128 stands for zero in the data rows.
Some points, each followed by its number:
[172 132  97  86 129 137 124 113 128 111 170 161 119  69  79 108 145 156 128 154 164 125 136 108  82 112  69 100 193  51 115 118  91 172 182 128 120 146  98  88 170 120 124 192  80 130  74  97 109 124 118  70 162  87 162 156 142 139 114 119 102  97 125 139 139 118 125  68  97 131 120 137 131 123 117  52 177  82 109] 0
[202 144  55 119 163 172  99 130 148  99 183 143  74  55 104 129 126 141 142  89 124  83 177 123  28 125 101 107 172  11  68  60 101 179 212 148 109 180 105 119 177  72 111 216 120 169 106 113  34  73 130  41 166 110 117 156 132 166 208 100 114 131 111  85 118  97  70  30 136 137 138 146 127  72 148  54 168 107 117] 1
[164 125  42  91  99 138 151 174 198 125 165  78  86  80  81 131 128 112 151 114 144 106 158 148  80 133 185 148 141  76  80  69  76 153 211 111  89 161 114 141 199 134 133 184 111 166 156 156  66  28 146  47 188 115 171 211  85  98 191 139 100 141 157 119  90 136 116 157 179 141 145 130 157 118  69 149 136  84  39] 2
[117 150 127  69 125 100 112  85 148 116 142 184 124 149 144 143 107  91 136 115 158 147 128 137 160 125 122 112 159  76 127 117 112 149 112 126 106 121 142 121 105 118 154 155 113 116 111  90 140 147 137 156 151 145  52 147 119  92 160 138 155  71  79 133 103 154 111 135  96 113 153  99  94 101 110 149 185 137 153] 3
[103 153 171 152 116 113 114 134 125 131 101 148 157 152 140 133 125 111 102 147 134 152  92 123 127 136 118 128 103 204 107 139 146 115  87 167 165 138 131 124  74 154  97  76 130 121 157 141 145 111 146 164 106 131 113 124  88  71  96 141 120 161 105 133 121 144 149 187 131 123 107 118 128 115 104 167 130 160 137] 4
[103 128 155 136 133 149 163 136 115 122 120 125 156 120 110 136 151 119 133 125 107 137 117  97 143 120 121 159 126  94 183 147 120  98 144 117 142 116 139 118 155 137 110 114 172 147 157 170 168 155 112 108 126 132 130 128 155 129 109 124 120 132 161 134 156 111 175  92 137 155 130 131 106 143 141 135  89 124 122] 5
[125 122 117 120 120 146 100 147 160 102 205 143 191 132  90 132 157 101  66  88 141  92 133 151  66 153 147 150 195 101 149 161  89 166 132 175 136 160 152  81 161 153  88 119 196 166 162 186 159 105  73 110 144 109 123 140 101  88 110  97 153  67  88 126 174 144 152  78 122 165 166 139 115 114 109  56 181 135  89] 6
[119 126 194 182 191 168  89  91   0 129  95 125  88 115 198 113 134 172 168  98  85 138 130  65 139 125   3 118 106  46 119 102 208 162 123 158 201 106 112 152 139  52 123 143 130  99 125  57  95 188 117 147 122 136 135   9 171 220 161 143 157 143  72  85 118  66 103  30  56  88  62 166 122  65 238  76  92 156 210] 7
[107  56 198 180 116 114 146  62 129 153  51 145 175  98 163 129 166 114  64 245 105 130  10 147 171 101  95  59 105 239 177 172 166  78  26 172 175 137 123 123  80 135 101  55 149 115 145 191 248 187 111 152  53 110 229 167 132 118  15 114 108 181 213 148 134 137 151 189 117 176  82 121 137 202 121 136 108 135 125] 8
[103 183 157  68 116 115  75 167 129 106 176 154 140 184  85 152 136 112 104  52 183 155 146 142  84 160 160 111 135  96  85 158  97 190 140 159 133 157 141  73 114 127 142 115 159 121 139 119 103  75 133 173 161 142  51  99  84  65 180 158 157  72  24 153 155 144 144 119 114 125 161 109 100  82  94 114 182 151 142] 9
[208 174  83  83 136 103  80 156 117  97 148 155 100 134 135 137  64 118 147 138 169  89 181 124  72 121  84 110 145 109  44  78 106 204 163 157 108 143 131 124 120 151 183 174  94  88  87  91  82  58 164 115 167 117  52 144 101 111 176 121 129 131  69 106 131 158  35  99 106 112 146 124 122  97 139  80 180 140 128] 10
[144 105 122 166 133 132 111 128 132 130 115 137 121 126 143 111 147 132  95 136 122 146 114 112  92 170 128 124 115 194  93 137 149  91  95 178 145 147 131 137 107 138 103  94 146 112 135 160 154 116 127 108 121  88 164 150 123 121 126  89  93 164 126 131 119 149 125 184 143 152 124 141 135 157 109 135 100 127 116] 11
[169 230 120  84 118 120 118 131 109 121 133 159  40 169 131 114  77 120 166 134 181 127 181 144 147 103 137  91 103 142  89  93 131 154 145  89  71 112 129 128  58 179 171 143  54  62  71  27  68  79 180 147 111 156  33 145  97 101 186 159 139 127  85 140 142 153  56 166 125  82 166  94 131  74 114 139 169 153 198] 12
[107 167 142 162 157 131 183  80 165 181  91  60  74 114 101 112 137 139 215 166 121 112 124 102 190 115 148 161  69 178 171  69 173  73 144  51  88  73 141 189 101 144 122 149  65 132 100  98 114 158 160  84 106 160 149 118 158 150 162 176  90 199 207 110  99 104 153 168 145 121 130 118 122 122 124 208  32  88 152] 13
[162 120 153 127 109 120 120  81  82 121 102 176 120 152 167 127 114 139  96 174 127  97 136 114 145 131 101  86 118 188  58  88 131 148  98 179 144 112 117 113  71 110 147  96 117 120  98 119 101 123 131 114 119  92 145 131 124 125 139 103 126 175 111  98 110 132  75 121 120 103 101  93 138 131 135 101 143 119 125] 14
[101 135 116 133 130 114 117 105 146 142 138 112 101 142 109 119 106 143 132 123 123 104 153 123 131 122 148 172 114 130 133 125 113 119 115 103 137 123 122 114 143 127 121 106 132 158 111 125 128 129 166 114 101 122 153 113 123 126 140 148 131 157 118 104 120 110 124 122 138 138 117 138 161 122 126 144 120 116  99] 15
[103  80 175 175 170 156 163 115 136 155  56  66 124  33 132 123 175 155 143 196 103 121  58 121 194  87  42 112 148 176 196 143 224  85 144 102 145 126  84 151 129 142  80 116  84  95  93 184 207 187 113  82  70 154 241 170 159 172  21 149 119 173 255 148 132 110 118 158  90 155 100 152 140 185 163  80  73  63 159] 16
[128 101 140 138 132 111 117 117  68 118 110 147 107 136 160 130 118 124 117 142 111 121 125 137 153 112 113 122 128 117 104 126 121 127 127 120 132 117 108 118 134 107 136 137 125 123 110 118 138 157 125 154 125 103 140 110 120 161 130 129 126 131 116 109 113 119 131 122 108 117 109 144 102 159 141 114 138 134 135] 17
[200 180 104  55 121 111  98 166 132  95 188 176  84  92  92 101  90 129 107  91 150  82 173 128  44 125 140 102 158 114  40  77  98 208 155 199  83 174 137 117 105 136 157 193 120 126 110 127  63  55 113  96 164 130  52 161 110 108 178 107 112 118  70 111 145 140  54 118 111 146 138 112 136  87 121  71 198 107  98] 18
[ 97 147 154 112 107 122  83 138  76  97 151 142 172 192 143 136 115 126 103  73 108 158 155 137 114 156 137 173 127 104 101 144 128 135 104 137 177 130 150 123 132 124 118  83 166 113 195  97 117 132 132 209 148 139  30  39 115 103 175 114 183  74  30 132 157 146 121  90 124  97 121 144 115 118 142 137 153 188 153] 19
[167  96  78 131 130 127 133 147 130 140 147 153  98 144 146 106 102 138 109 176 150 122 125 152  91 131 131 155 143 171  46  81  87 133 125 152 133 136  96 133 127 114 129 119 159 163 151 170  81  52 157 101 133 107 176 160 117 128 133 132 105 180 111 104  96 139  81 142 173 155 121 124 139 121  84 132 162 112  69] 20
[112 135 128  73  83 118  85 148 139 108 166 142 177 129 125 148 102  87 102  89 119 143 139 156 100 114 157 130 133 133 127 157 104 149 107 124 122 156 141  82 111 148 142 126 139 114 109 124 155 129 113 150 133 126 103 127 122 103  70 137 131  80  98 164 153 135 129 128 134 135 147 112 157 114 106 124 168 149 127] 21
[142 168 128 144 155 143 146  93  60 132  88 137  42 136 170 129 101 123 171 178 147 122 154 119 143  94 125 120 108 119  99  99 150 121 117 102 119  94 120 158 107 107 160 137  73 119  85  88  77 126 147 112 106 143 101  96 159 176 144 140 133 144 126  97  95 122  92 139  99  87 132 124 144 122 120 129 113 129 151] 22
[157 103 114 101 118 110 134  94 149 101 153 179 164  77  94 134 182 136 104 164 157 136  97 109 123  99 102  80 162  99 200 143 130 157 145 139 122 152 110 106 136 127 106 126 115 122 115 159 175 195  91 105 122  86 167 200 132 124  98 138 101 106 166 142 144 121 145 125 126 145 141 130 120 166 133  97 112  71 111] 23
[100 119 108  98  70 105 135 143 213 105 161 120 209 161 106 135 158  69 110  93 138 139  94 170 115 159 202 122 159 125 173 174  92  81 123 131 115 158 152  85 121 184 124 108 150 167 181 203 170 140  86 168 133 142  90 157  94  77 105 140 131  54 149 179 155 148 188 184 187 153 171 119  95 164  52 157 129 104  71] 24
[125 113 137 126 123 125  90 118 107 124 122 163 111 142 163 114 124 111 103 144 146 148 131 143 154 148 126 111 105 121 103 122 107 138 110 143 138 106 111 130 101 139 164 115 129 120 133 125 127 117 128 131 142 130 129  82  92 129 119 130 132 111 104 123 107 141 133 127 107 112 127 142 123 128 107 142 153 162 126] 25
[111 108  90 119 126 136  96 127 120  68 182 178 182 177 140 130 142  66  59  82  94 123 132 173 103 169 181 157 153 101 108 156  83 123  98 167 167 139 129  63 139 110 125  95 197 180 182 145 109 110 110 146 166 123  68  95 102 113 127  86 155  83  43 117 150 130 125  72 155 154 142  92 134 126 113 108 164 163  74] 26
[118 114 151 202 139 154 130 114  94 170  76  63  77 148 187 124 123 174 117 184  98 126  99 127 155 141 103 151  58 218  94 109 149  98 100 129 149  97 120 167 129 103  91  64 120 133 155 128 130 101 160 166  87 113 166 124 107 140 112 129  81 220 146 107  88 135 129 178 159 102 132 141 138 142 129 168  43 158 139] 27
[ 86 126 155 117 121 132  88 128 107 112 151 139 203 216 170 122 153  72  72 101  86 182 125 159 138 161 160 156 102  97 117 207  83 125  18 150 202 111 141  98 127 118 138  67 191 164 189 145 155 150 103 194 131 139  60  56 115 138 124 114 184  97  58 146 141 137 173 113 110 150 135 127 119 141 120 142 176 181 118] 28
[164  98 134 119  97 127 118 140 151 108 129 180 180 152 150 126 126  87  35 162 147 116  73 156  94 143 150  67 134 231  63 159 108 126  74 226 144 182 119 100  70 160 109  72 173 110 169 204 180  69 142 143  66  85 168 190  78  62  55  70 126 144 129 146 126 177 119 212 133 158 104  90 148 165  65 128 191 118  89] 29
[160 151 123 125 135 131 145 110 131 144  71 126  61  54 109 137  91 155 196 170 156 111 102  94 138 103  92  81 132 184 141  82 185 140 158  90  68 146 108 167 102 131 140 159  29  80  38 102 176 139 146  68 106 118 168 217 120 127 102 148  99 172 210 120 146 119 103 175  92 132  91 125 109 129 117 116 109  78 195] 30
[132 197 118  84 108  81 161 121 188 159 114 133 105  89  80 131 102 122 199 121 174 146 121 128 185 106 154 102 123 126 195 112 168 113 153  51  76 104 150 146 104 157 143 167  45  87  72  70 177 169 113 109 126 144 115 184 123  98 133 178 132  99 192 151 139 126 137 200 127 153 150 127  87 162  95 169 118  87 177] 31
[ 68 105 140 134 119 136 112 130 116 117 134 127 242 143 139 113 157 115  64  56  61 150 120 149 142 165 132 141 152  91 208 179 119 126  84 144 158 129 152  99 159 103 117 105 219 144 181 148 167 192  74 200 135 174  90  51 147 146 109 100 149  85 100 201 186 134 209  85 112 156 131 142 105 135 130 124 112 191 128] 32
[148 147  97  94 128  93 122 129 106 111 152 155 108 135 129 131  89 131 156  81 167 154 160 101 126 149 147 129 136  88 106 119 104 153 150 131 121 134 112 146 129 130 136 146  81 138 105 106  79 124 132 112 152 127 104 153 118 129 171 136 165 130 103 115  92 130  78 110 128 120 141 123 144  95 140 120 156 148 109] 33
[100 120 152 136  96 113 152 165 128 140 131 113 169 135 114 120 176 138  82 128 116 115 119 140 135 152 143 120 145 205 153 140 106 120 107 146 131 133 153 136 119 121 111  88 147 144 142 136 143 123 123 148 101 147  97 123 111  92  88 118 107 157 135 176 143 146 178 159 160 151 119 120 134 129 127 138 119 134 131] 34
[122  86 150 174 176 202  95 130  36 120 110 104  81  75 175 113 180 167 113  88  64  91 159  57  84 102   0 131 114  55 107 109 175 160 129 157 202 133  98 168 175  52  79 120 173 149 168 128 134 184 132 115 130 122 182  76 193 207 147  95 114 172  93  65 133  75  98  18  82 110  70 167 137  94 219  61 102 133 158] 35
[104 146 110  86 110 130 145 120 138 139 167 100 144 155 102 135 119 131 160  98 132 147 136 161 171 149 172 130 126  68 157 116 123 108 143  72 107 148 137 127 171 137 141 155  94 104 132 115 116 148 124 150 162 148  85 140 140 143 131 152 146 100 126 163 146 126 142 127 127 139 134 119 126 120 120 134 124 151 131] 36
[105 107 182 151 125 144 149 138 121 138  93 147 153 144 141 140 123 103  95 165 125 133  84 144 136 136 124 114  88 209 134 149 183 100  61 161 138 117 151 114  91 104 112  93 148  93 152 154 173 130 128 152  86 134 149 117  89  85  81 113 119 146 128 159 129 126 157 191 143 138 118 117  95 134 124 149 122 145 140] 37
[105 111 103 137 131 102 170 119 149 161 113 126 149 194 128 140 133 107 144 112 125 164 102 156 152 147 202 169 111  99 155 151  69  92  99  84 137 110 147 125 123 118 168 103 155 139 124 126 112 129 132 142 164 139 118  89 131 104 131 140 153 119 120 138 123 139 167 142 149 142 125 112 129 159  90 180 140 167 107] 38
[104 107 129 161 137 177 131 154  89 158 106  48 109 146 156 122 115 136 130  97  83 161 109 127 168 133 151 165 107 116 129 112  94 104 101  90 158  79 141 146 158 122 135 105 129 150 186 137  96 113 172 152 119 131 159  95 100 164 154 150 133 161 138  98  83 123 148 135 156 123 124 159 109 123 136 197  93 152 116] 39
[116 140 127 115 119 115 102 107 121 144 135 172 128 148 143 118  93 116 121 149 153 127 138 135 128 125 147 105 153 145  88 107 114 146 122 161 141 128 123 120  87 119 159 112  95 115 101 124 101 125 131 122 142 115 127 160 111 119 150 124 131 138 102  97 129 152  91 144 120 161 126 101 148 138  92 108 144 116 122] 40
[110 157 136 103 140 120 105  94 115 107 143 148 135 114 110 140 134 136 175  94 131 137 141 104 139 133  84 126 157  62 172 154 162 165 151 126 132 125 118 114 151 154 119 154 108 134 103  74 160 194  99 143 144 132 107 124 139 169 154 131 140 108 108 135 173  97 134  96 101 128 122 157 110 130 166  91 140 121 175] 41
New points follow, each followed by the numbers of its two nearest points above, nearest first.
[248 163 164  59 160 142  59 143  52  65 154 255  82 116 136 152  64 150 143 114 150  95 171 117  65 100  23  28 166 118  25  94 181 231 141 231 130 181 110 128  42  77 127 156  86  45  60 102  87  80 154 133 134  81  86  89 134 138 137  93 142 157  23 100 135 143  18  68  30 104  50 114 124  66 215   5 234 135 183] ~ 10 18
[165 117 157 159 160 166 109  92 100 113  96 125  49  71 105 101 157 167 153 180 118  73 126  88 157  81  49  89  98 159 104 111 185 150 155 131 108 105 108 145 107 131 121 128  73  83  86 134 154 131 154  69  73 132 193 155 146 164 111 127  71 174 200 103 129 120  92 164  86 119  97 128 135 143 150 100 112  89 143] ~ 30 22
[158 104  97 115 144 124 134 123 134 124 142 118 138  72  96 125 151 125 114 122 129  94 113 125 100 131 117 125 139 132 140 138 124 157 153 143 115 135 144 111 151 134 114 128 112 140 108 131 145 103 109  83 117 104 171 146 154 125 116 128 103 138 185 135 163 150 119 117 103 142 114 121 140 136 132  81 132 105 104] ~ 23 15
[ 67  97 117 127 123 109 131 111 148 157 133 104 174 154  95 137 168 126 110  90 124 159 118 112 134 128 128 183 135 105 189 139 123 113 107 105 134 114 139 113 146 124 131 123 196 147 181 120 130 141 118 169 157 166 114  97 158 128 138 130 140  88 123 127 135 134 154  98 137 132 127 125  90 136 139 149 109 145 127] ~ 5 38
[ 99  85 210 123 133 159  76 105 156  76 187 201 255 111 123 125 187  94  30  99  98 120  37 104  94 142  70  78 170 116 176 250 137 131  44 242 199 154 148  66 105 122  79  80 201 143 165 170 228 233  69 187  89 110 170  76 106 124  10  55 144  41  85 197 206 137 152  94  46 162 102 139 107 146 167  71 146 146 111] ~ 32 6
[ 64 187 173 116  92  91 128 107  75 137 148 122 183 231 165 145 120  87 125 130 104 176 120 179 183 175 186 158  76 121 165 187 108 100  34 115 134  89 158 103  91 152 153  78 143 122 146  71 143 182 133 225 134 175  27  66  92 106 117 167 164  66  83 174 116 118 164 142 157 105 161 117 135 132  91 194 124 210 170] ~ 28 38
[191 112 141 131 158 143  98 152 146  75 167 194 163  65  96 105 140 130  80 101 110  62 127 131  63 130  89  97 183 164  79 138 114 159 135 255 189 185 120 114 115  87 102 114 178 131 143 206 141 110 101  99 126  77 136 144 138 126  75  65  99 176  76 130 194 157 107 108  73 156 102 115 166 124 139  28 184 108  95] ~ 6 11
[116 139 203 148 143 112 155  80 147 168  88 118 141  95 120 136 143 133 166 171 124 144  80 116 197  82 103 105 108 204 197 168 186  94  87 105 144 142 125 168  82 155  98 120  63  85  79 124 225 197  84 154  85 128 170 162 161 113  35 153 121 119 203 146 149 105 148 221 107 130 110 109 102 164 146 119 112 118 215] ~ 16 37
[ 66  92 132 166 146 154 118 133  95 167  97  83 118 161 152 126 146 164 100 129 104 121 131 100 144 153  96 198  80 134 121 102 134  86 138  84 112  79 100 158 179  85  99 107 169 150 201 150  86  95 153 130 166 143 154  65 153 184 166 127  99 175 117  86 104  78 141  87 156 107  89 161 131 136 185 142  60 174 142] ~ 39 15
[253 131 194  81 156 155  55 175  56  30 160 255  55  81 160 146  42 152 119 131 139  94 150 113  83  83  32  17 155 149  43 101 187 214 153 254 171 177 114 157  54  85 157 153  66  33  56  93 105  69 168 118 112  54 113 104 106 150 130  97 145 156   0  98 173 138   8  75  18 128  68 122 149  72 173   1 242 127 178] ~ 10 18
[104 151 151 123 105  98 100 126 137 143  91 162 125 173 150 143 131 105 159 137 134 139 129 161 184  95 147 111  89 126 148 135 140 100  88  85  89  82 135 134  95 130 147 125 100 117  97  78 124 158 127 154 117 133 126  94 138 112 129 173 138 104 123 158 110 139 118 145 118  86 137 127 112 139  85 156  95 156 147] ~ 25 17
[179 154 136 106 151 156 122 155 156 117 161 105  71  33  58 137 120 184 208 122 130  73 165  91  89 101  84  96 155  83 127  89 168 161 253 109  82 168 119 125 152 131 101 228  85 139  96 130 114 106 129  35 142 114 163 177 180 148 164 150  77 126 176 113 124 116  77  88 116 157 137 137 123 103 157  68 144  62 144] ~ 0 1
[113  67 151 158 132 121 169  96 170 138 102 151 148  64 107 126 189  88 119 163 130 136  70 115 148 108 125  95 146 124 202 158 135 102 123 126 119 154 111 124 166 136 106 119 130 143 108 149 211 198  76 126 137 115 198 188 139 120  59 143 112 107 183 160 108 118 163 147 152 160 116 138 116 187 110 105 108  76  90] ~ 23 5
[ 86  82 153 177 135 143 191  94 161 174  48  83 124 103 165 126 150 154 153 169 109 112  66 112 199  98 110 117  99 195 189 152 218  90 122  89 107 128 110 172 100 133  95 101 125 111 120 127 197 190 125 105  73 127 187 139 146 147  78 172 115 148 218 154 102  95 166 183 114 132 107 127  97 165 131 161  54 109 182] ~ 16 13
[156 124 126 155 119 158 134 105 157 116 142 115 128  79  91 138 121 129 141 124 137  81 110 100 109 102 115 102 173 157 149 144 144 135 145 141 121 132 127 113 136 143 115 148 107 115 103 140 162 112 100  84 121 119 176 173 132 132 108  98 122 126 148 135 145 111 111 119 131 116 132 134 112 144 135 101 126 107 124] ~ 23 5
[ 98 148  79 100  99  82 176 144 213 124 139 114 131 163  84 131 113  97 154 136 160 161 125 141 139 127 217 128 124 130 147 119  79 117 155  84  82 108 152 113 122 160 148 168 106 146 133 113 122 105 133 121 142 165  79 161  93  53 172 149 135  85 150 145 110 166 153 197 186 134 168  88 111 159  57 207 144 111  99] ~ 38 36
[110 148 124  82 136  78 162 119 151 135 135  75 130  66  75 153 180 142 204  97 159 123 107 107 174  93 104 124 162  29 239 167 155 118 189  54 101 143 121 120 201 147 114 158  86 116  68  95 186 239  73  96 150 143 121 138 176 141 130 159 143  64 191 164 138  71 188 111 117 144 167 165  92 131 138 110  85  85 158] ~ 41 31
[136 131 127 138 121 149  90 183 120 100 122 122 121 193 144 124 116 126  98  96 143 131 142 141 117 165 141 153 129 150  75 117 107 128 146 115 132 129 127 125 134 128 126 124 157 127 167 160  74  64 155 136 136 153  97  88 100 147 158 147 133 151  54 125 111 138 127 111 147 108 141 128 124  99 119 164 125 155 125] ~ 25 15
[ 68 119 155 137 132 146  93 114 113 101 169 160 221 165 149 137 159 133  62  88  93 136 106 154 135 149 162 143 159 102 180 195 114 128  60 155 174 111 165  70 123 124  98  98 229 147 175 152 194 173  77 174 133 169  71  30 148 135 112 106 162  85 106 158 183 152 168  70 134 140 103 155 117 133 138  94 142 196 154] ~ 32 28
[108 149 152 143  89 116 119 105 115 140  96 150 106 155 173 143 134 126 167 158 146 168 128 167 186 134 173 121  97 136 153 112 139  95 108 113 126  93 110 155  96 132 131 140  88 115 100  70 117 139 106 159 125 155  91 101 118 102 119 175 148  89 122 147  96 126 132 156 131 114 151 114 121 135 105 184 110 146 146] ~ 25 17
[ 74 144 153 132 133 113 125  88  94 132 116 121 144 135 145 153 153 152 174 104 104 162 113 133 181 121 142 139 126  79 231 174 169 128 121  67 117 116 124 118 137 127 106 126 131 125 103  72 169 234  88 176 118 138 114  93 162 155 107 164 158  82 149 180 137 107 172  99 118 123 137 123 102 131 168 130  97 149 190] ~ 41 5
[102 148 125 126 104 102 188 107 149 178  77 121  76 137 133 120 107 131 202 163 162 191  97 154 211 123 159 118 106 135 199 137 169  78 131  35  94  89 132 184  86 134 139 151  44  93  94  78 168 178 126 133 116 144 130 136 114 123 137 193 152 108 181 134 119 129 138 195 143 135 142 107 127 150 107 218  84 135 162] ~ 31 13
[142 147 144 130 137 141 173  91 153 155  79 105  70  55  93 143 110 158 202 187 164 137 120 110 161 103  94  60 131 177 141  96 179 147 181  73  74 145 123 159 111 168 144 157  43  69  55 100 157 124 139  82  97 107 182 203 132 102 123 153  76 157 198 140 117 113  94 179 124 108 106 133 156 130 137 121 117  62 196] ~ 30 31
[166 132 131 102 134  85 143 118 168  65 173 164 161 136  69 120 123 111 103  81 173 121 131 132  74 132 124  73 185 175 152 142 129 148 163 163  99 178 174 101 107 166 120 160 111  92 106 136 165  98 102 119 100 106 121 164 114  69  94 102  99  75 106 168 178 136  76 160 100 155 138  99 120 115 104  89 162  80 132] ~ 21 23
[135 154 186 187 147 141 104 126 107 128 121 167 110 152 182 120  99 155 115 149 112 107 156 114 137 142 116 103 138 213  93 100 184 116  83 164 167 114 120 140  58 104 125  97 117 118 134 100 108 112 146 137  88 135  95 106 122 137 144 111 105 186  92  93 108 131  99 145  73  94  86 107 154  86 174 116  92 125 177] ~ 14 4
[117  93 120 221 173 161 140 128  85 151  98  46  85 110 161 101 148 186 146 151  99 119 131  97 154 112 100 179 101 116 108  90 135 106 153  77 131  85 122 160 194  84  98 131 153 166 193 145  83 134 155 123 139 138 178  69 153 200 170 129 117 193 160 103  88  80 134  84 152  89 119 179 155 135 200 157  61 164 147] ~ 39 27
[100 146  90  88  92  65 165 136 195 127 145  96 144 153  71 134 132 109 181 102 171 148 155 135 143  88 212 172 113 114 161 134  90  92 141  84  73 133 167 126 142 191 140 170  87 125 118  87 141 134  83 118 142 168  87 158 111  88 159 150 131  89 156 143 133 147 143 146 145 127 160 113 124 140  80 168 132 115 116] ~ 36 31
[ 70 172 135 107 107  98 144 120 111 129 134 115 183 213 150 127 127  96 119 105 114 193 145 149 195 132 193 190  83  91 166 147 111  68  73  92 144  88 131 113 101 149 151  97 149 133 148  73 118 174 134 198 152 188  51  72 110 146 148 165 182  71 102 174 117 144 162 140 133 115 154 122 104 127 121 213 126 180 159] ~ 38 36
[170 108 128 139 112 147 125 107 117 112 160 160 119 112 161 100 106 125 108 162 170 146 152 118 128 141 140 126 137 153 111  99 125 113 128 146 119 128 142 115 107 102 152 138 123 143 140 113 104 130 125  93 107  85 111 155 138 133 128 128 126 159 108  96 116 162  96 155 128 113 119  87 151 119  99 130 155 101 114] ~ 40 14
[103  76 196 125 147 129 158  78 118 140 106 173 168  65 146 121 178 105 116 173 114 131  71  69 168  93  70  61 152  95 194 192 175 156  91 135 119 133 104 132 139 117 118 107 116 112  85 140 212 255  81 121 104  92 219 147 178 152  48 115 135 103 194 158 170  99 144 147  79 158 116 146 129 166 150  79 129  98 163] ~ 23 16
[154 100 131 181 145 175 138 122 109 132  61 118  66  60 134 102 131 155 149 171 104  86 132 100 110  86  71 117 118 193 101  95 157 136 163 122 105 130 121 155 130 131 134 114  88 109 100 166 151  97 155  61  74 126 199 178 150 185  85 129  73 165 167 109 130 119  88 133 105 119 100 136 149 144 154  95 110 103 170] ~ 30 11
[115 159  97  81 105  97 109 157 146 127 164 151 153 187 109 154 103  84 116  76 165 153 156 151 114 162 164 158 122 114 131 146  89 146 128 158  92 146 163 117 107 142 142 122 142 112 161 128 128 100 141 150 177 149  62 125 111  72 178 137 151  68  43 157 123 128 131 154 140 124 172 109 117  83 116 156 155 148 131] ~ 9 3
[177 120 138 133 110 138 113 120  97 107 110 188 111 187 168 104 103 148  78 185 144 123 147 133 131 124 104 118  97 186  79 115 109 157  97 170 127 125 111 106 105 112 180 102 121 101  93 125  94  97 168 140 115 110 107 102  96 112 116 114 135 161  93  77 103 151  86 116 104 122 104 132 138 134 106  86 167 133 111] ~ 14 40
[ 76 120 131 190 143 147 139 123 146 149 112  58 145  98 137 136 155 165 123 129 104 122  96 111 146 144 112 163 104 139 161 130 174  87 156  92 104 128 133 155 173 128  99 138 139 129 132 144 145 117 114 111  97 117 178 178 151 159 118 146 131 142 187 120 111 122 164 140 149 131 131 137 114 134 122 147  80  88 134] ~ 5 15
[ 67 138 147 133 126 119 115 128  80 109 123 133 177 187 128 146 150 123 116  77 121 168 110 141 179 144 154 175 124 151 187 144 150  85  67 112 151 100 150 122 115 132 148  93 173 124 169 106 103 136 154 195 159 135  71  63 131 137 134 144 159  94  69 136 138 117 178 129 135  97 115 116 108 121 130 135 119 180 167] ~ 19 38
[ 71 122 176 130 125 127  97  94 103 111 161 142 215 162 139 151 155 120  93  72  80 140 114 153 123 169 131 171 162 102 196 188 139 116  63 143 175 113 156  71 150 127 123 100 247 171 180 123 150 177  58 194 134 147  54  57 140 127  89  99 148  40  62 143 202 114 170  83 128 160 123 141 138  98 158  99 147 184 125] ~ 32 28
[141 109 107 146 138 145 119 145 146 121 137  88 121 108 113 111 154 121  95 133 119  97 100 117 118 142 117 141 134 143  94 132 126 138 135 149 134 151 110 123 161 152 130 118 144 142 150 185 134 124 123  70 121  91 188 178 125 130  93  89 123 165 169 113 141 135 147 127 143 156 108 136 144 138 125 105 141 105  90] ~ 11 15
[103  84  71 134 110 168 139 153 137 191 143  53 118 154 135 115 127 154 158  95  87 115 158 133 117 147 190 220 116  90  93  86  55 113 173  84 108 116 105 134 210 123 135 128 150 195 162 140  59  82 163 103 193 121 146 109 127 173 155 114 107 160 137  91  79 127 148  80 197 125 122 168 120 127 137 176 109 139  53] ~ 39 15
[ 70  84 167 140 131 133 119 109 160 144  95 141 192 167 145 139 150  77 118 132 134 170  59 160 188 116 154 128 118 157 178 225 135  90  35 119 165 110 132  84  82 147  95  95 156 132 137 149 183 177 109 222  89 163 162 101 112 101  91 115 177 121 124 166 146 156 197 205 146 124 136 121  99 152 113 162 118 169 127] ~ 37 4
[140 134 127 122 104 113 112 146 188 116 146 160 153  78  64 123 145 112 101 144 157 121 115 111  86 139 142  79 154 183 147 161 134 132 119 181 102 169 151 106 108 141 125 151 121 110 100 147 201 136  99 107  94 134 148 191 121  87  50 119 121 111 181 177 170 157 149 171 110 145 137 103  91 131  75 107 164  89  91] ~ 23 21
[157 111  55  79  96 110 149 146 173 105 156 142 155 128 108 120 120  94 110 135 170 139 155 139  85 136 180 129 166 127 112 111  67 147 164 156 107 171 138 101 125 156 136 147 108 134 118 147  91 110 113  95 153 102 123 190 105  86 122 146 140 112 128 115 101 161 128 144 167 150 159 108 127 128  68 125 174  79  78] ~ 40 33
[140 106 114 103 108 104 104 134 149 119 176 169 194 182 152 127 130  68  38 118 110 152 140 170 102 160 180 154 149 112  73 150  74 114  85 192 168 142 134  91 128 109 151 109 189 166 171 163 117 104 116 169 162 130  88 107  94  81 113  70 150  76  72 143 125 152 148  97 160 135 156 118 107 120  89 113 183 162  52] ~ 26 28
